A single turn carries every row of the set below to another of its rows. Some are shown first; where does it send the rows asked next?
K_585: [-0.05  0.98  0.67 -0.90  1.46 -1.51  1.10  0.72 -2.31 -3.77  0.25  0.42
  1.80  2.64  3.38 -0.19 -0.47  2.14 -0.22  1.30 -0.15 -0.99]
K_365: [ 0.72  1.57 -1.07 -0.48  1.80 -1.11  0.55  1.89 -2.53 -2.86  0.32  0.35
  2.05  2.46  3.80 -0.45 -0.86  1.32  0.57 -0.20  0.05 -1.45]
K_210: [-0.37  1.05 -0.96 -1.00 -0.74 -0.39 -1.92  0.06 -1.19 -2.64  1.18  1.28
 -0.10  0.98  3.67  0.24 -2.22  0.55 -0.59 -2.91 -0.67  0.67]
K_167: [-1.38  0.14 -0.23 -1.30 -1.72 -0.10 -1.76 -1.13 -1.16 -2.12  1.54  1.34
  0.37  0.78  2.91  0.73 -1.76  1.69 -0.44 -1.77 -0.66  1.09]
K_901: [ 4.16  1.05 -0.45 -2.88  0.33 -0.97 -2.53  2.28  0.89 -2.22  0.03  1.51
  0.37  1.95  2.49  1.88 -1.00 -0.77  0.67  0.38  0.70 -1.36]
K_645: [-0.67  0.87  0.29 -1.27 -0.70 -0.86 -1.51 -0.54 -0.99 -3.64  1.03  1.26
 -0.51  1.14  3.59  0.25 -2.05  0.84 -1.30 -2.03 -0.84  0.94]
K_636: [ 3.26  0.09 -1.01 -2.94 -0.98 -0.03 -2.87  1.48  0.66 -0.32  0.78  1.59
  1.53  1.47  1.58  2.47 -0.64  0.40  1.73  0.79  0.98 -1.08]
K_596: [-0.38  1.08 -0.32 -1.09 -0.56 -0.73 -1.72 -0.07 -1.00 -3.32  1.02  1.24
 -0.43  1.10  3.78  0.18 -2.15  0.50 -1.03 -2.57 -0.78  0.75]
K_55: [-1.37  0.18  0.41 -1.38 -1.51 -0.41 -1.56 -1.29 -1.06 -2.81  1.38  1.31
  0.03  0.94  3.04  0.68 -1.75  1.68 -0.87 -1.41 -0.76  1.15]
K_816: [ 1.24 -2.71  3.11 -3.72 -0.28 -0.58 -0.41  1.68  0.55 -1.15  0.26  0.66
  0.55  2.47  2.67  2.31 -0.81  1.18  2.15  1.72 -0.04  1.50]
K_626: [ 2.64 -0.59  2.53 -1.65  0.90 -0.76 -0.24  2.98 -0.95 -2.99  1.19  0.52
 -0.57  4.21  3.69 -0.24 -0.50  0.32 -1.19 -1.42 -1.92  0.01]
K_861: [ 2.93 -1.28  0.68 -3.04  1.01 -0.45 -1.06  4.05  0.35 -0.79 -0.09  0.47
  0.34  2.53  3.83  1.56 -1.58 -0.82  2.75 -0.86  0.09  0.68]
K_236: [ 1.07 -2.28  1.03 -1.65 -1.52  1.15 -0.96  1.60 -1.48  0.85  2.61  0.73
  1.72  3.22  1.97  0.88  0.11  2.50  1.03 -0.89 -1.43  0.46]
K_213: [ 0.64 -2.53  2.62 -1.99 -1.54  0.56 -0.45  0.84 -1.26 -0.40  2.39  0.73
  1.19  3.47  1.90  0.96  0.32  2.87  0.18  0.21 -1.61  0.75]
K_147: [-1.05  0.39 -0.87 -1.14 -1.56  0.06 -2.01 -0.66 -1.28 -1.81  1.56  1.34
  0.51  0.71  3.08  0.61 -1.90  1.43 -0.17 -2.34 -0.62  0.89]
K_829: [ 3.89  0.90  0.77 -3.12  0.43 -1.46 -2.13  1.76  1.07 -3.18 -0.16  1.49
 -0.07  2.14  2.50  1.87 -0.87 -0.59 -0.04  1.18  0.53 -1.15]
K_458: [ 0.54  1.32 -1.70 -0.42  1.34 -0.58  0.29  1.83 -2.66 -1.87  0.63  0.40
  2.64  2.24  3.47 -0.25 -0.78  1.63  1.20 -0.35  0.18 -1.39]
K_679: [-0.61  0.74 -1.17 -1.03 -1.17 -0.07 -2.03 -0.16 -1.30 -2.02  1.43  1.31
  0.27  0.79  3.39  0.42 -2.11  0.89 -0.22 -2.82 -0.61  0.76]
K_480: [ 2.95 -1.17  1.77 -3.20  1.35 -1.05 -0.74  3.81  0.59 -1.95 -0.40  0.48
 -0.25  2.79  4.00  1.43 -1.55 -0.89  1.94 -0.32 -0.11  0.82]
K_564: [ 2.48 -1.79  0.33 -3.03  0.25  0.08 -1.27  3.61  0.21  0.28  0.32  0.54
  1.01  2.26  3.29  1.86 -1.38 -0.17  3.39 -0.64  0.24  0.82]
K_793: [ 1.94 -1.49 -0.06 -1.29 -0.85  1.16 -1.27  2.82 -1.56  0.90  2.41  0.60
  1.57  3.29  2.59  0.49 -0.27  1.47  1.27 -2.18 -1.36  0.04]
K_241: [-0.81  0.21  0.09 -0.94  0.33 -0.71  0.81  0.04 -2.55 -2.13  0.88  0.50
  2.76  2.23  2.62  0.34 -0.22  3.13  0.71  1.61  0.09 -0.76]
K_735: [ 2.64 -0.24  1.79 -3.50 -0.76 -1.14 -1.90  0.17  1.10 -2.62  0.26  1.64
  0.50  1.92  1.47  2.52 -0.29  0.92  0.07  2.69  0.60 -0.58]
K_651: [ 2.41 -0.56  1.02 -3.45 -1.33 -0.53 -2.20  0.06  0.91 -1.41  0.65  1.70
  1.13  1.66  1.17  2.74 -0.20  1.34  0.77  2.48  0.72 -0.64]
K_757: [ 1.71 -1.33  3.70 -1.98  0.24 -0.79  0.06  1.82 -0.83 -3.07  1.37  0.62
 -0.43  4.15  3.05  0.11 -0.10  1.34 -1.45 -0.16 -1.98  0.45]
K_905: [ 0.51  1.45 -0.08 -0.73  1.83 -1.46  0.89  1.45 -2.35 -3.63  0.15  0.36
  1.68  2.64  3.75 -0.43 -0.71  1.52 -0.01  0.49 -0.12 -1.24]
K_16: [ 3.90  0.70 -1.13 -2.81 -0.22 -0.47 -2.82  2.18  0.72 -1.01  0.40  1.53
  1.03  1.67  2.13  2.13 -0.92 -0.38  1.37  0.23  0.87 -1.30]
K_914: [ 1.71 -2.20  3.46 -3.70  0.42 -1.12 -0.22  2.13  0.71 -2.23 -0.17  0.63
 -0.12  2.74  3.20  1.94 -0.98  0.50  1.51  1.52 -0.21  1.38]
K_429: [ 2.41 -1.58  2.93 -3.48  1.12 -1.31 -0.30  2.98  0.68 -2.55 -0.48  0.53
 -0.41  2.92  3.76  1.60 -1.32 -0.36  1.42  0.68 -0.21  1.04]
K_671: [-0.54  0.33 -0.87 -0.74  0.32 -0.32  0.49  0.49 -2.72 -1.35  1.08  0.48
  3.14  2.07  2.65  0.29 -0.33  2.91  1.30  0.91  0.24 -0.90]
K_300: [ 0.02  0.79 -1.65 -0.51  0.70 -0.30  0.30  1.26 -2.76 -1.21  0.95  0.44
  3.07  2.06  3.01  0.06 -0.54  2.34  1.53  0.12  0.22 -1.21]
K_749: [ 2.66 -0.43 -0.15 -3.19 -1.45 -0.12 -2.61  0.60  0.70 -0.46  0.87  1.68
  1.58  1.45  1.16  2.76 -0.32  1.13  1.49  1.75  0.86 -0.79]
K_772: [-0.58  0.46  0.76 -0.96  0.81 -1.23  1.08  0.15 -2.36 -3.15  0.56  0.50
  2.22  2.44  2.88  0.08 -0.26  2.78  0.09  1.77 -0.05 -0.78]
K_854: [ 2.78 -0.72 -0.12 -1.18  0.18  0.59 -1.23  3.71 -1.43 -0.14  1.92  0.53
  0.85  3.59  3.34 -0.04 -0.62  0.43  0.78 -2.91 -1.47 -0.26]
K_515: [ 3.22  0.39  1.66 -3.35 -0.07 -1.51 -1.87  0.88  1.17 -3.32 -0.09  1.57
 -0.03  2.10  2.06  2.14 -0.58  0.15 -0.30  2.12  0.53 -0.85]
K_380: [ 1.77 -2.46  0.86 -3.25 -0.39  0.26 -1.17  2.73  0.21  0.66  0.59  0.67
  1.37  2.11  2.78  2.26 -1.06  0.67  3.45  0.19  0.23  1.10]
K_733: [ 0.93 -2.18  3.74 -2.11 -0.78 -0.25 -0.05  0.90 -0.94 -2.02  1.92  0.72
  0.29  3.84  2.33  0.64  0.21  2.39 -0.89  0.55 -1.86  0.78]
K_789: [ 3.04 -0.32  0.94 -1.31  0.87 -0.16 -0.77  3.80 -1.19 -1.77  1.41  0.46
 -0.03  3.98  3.81 -0.33 -0.73 -0.03 -0.27 -2.53 -1.69 -0.28]
K_488: [ 1.27 -2.84  2.04 -3.53 -0.64  0.00 -0.82  1.96  0.32  0.03  0.56  0.67
  1.19  2.21  2.48  2.41 -0.84  1.21  2.98  1.20  0.14  1.39]
K_54: [-1.13  0.46  0.64 -1.35 -1.08 -0.75 -1.46 -1.04 -0.96 -3.46  1.16  1.35
 -0.32  1.05  3.30  0.46 -1.86  1.31 -1.27 -1.55 -0.83  1.08]

K_16 turns into K_901
K_733 turns into K_213
And these:
K_167 turns into K_147
K_480 turns into K_429
K_905 turns into K_585

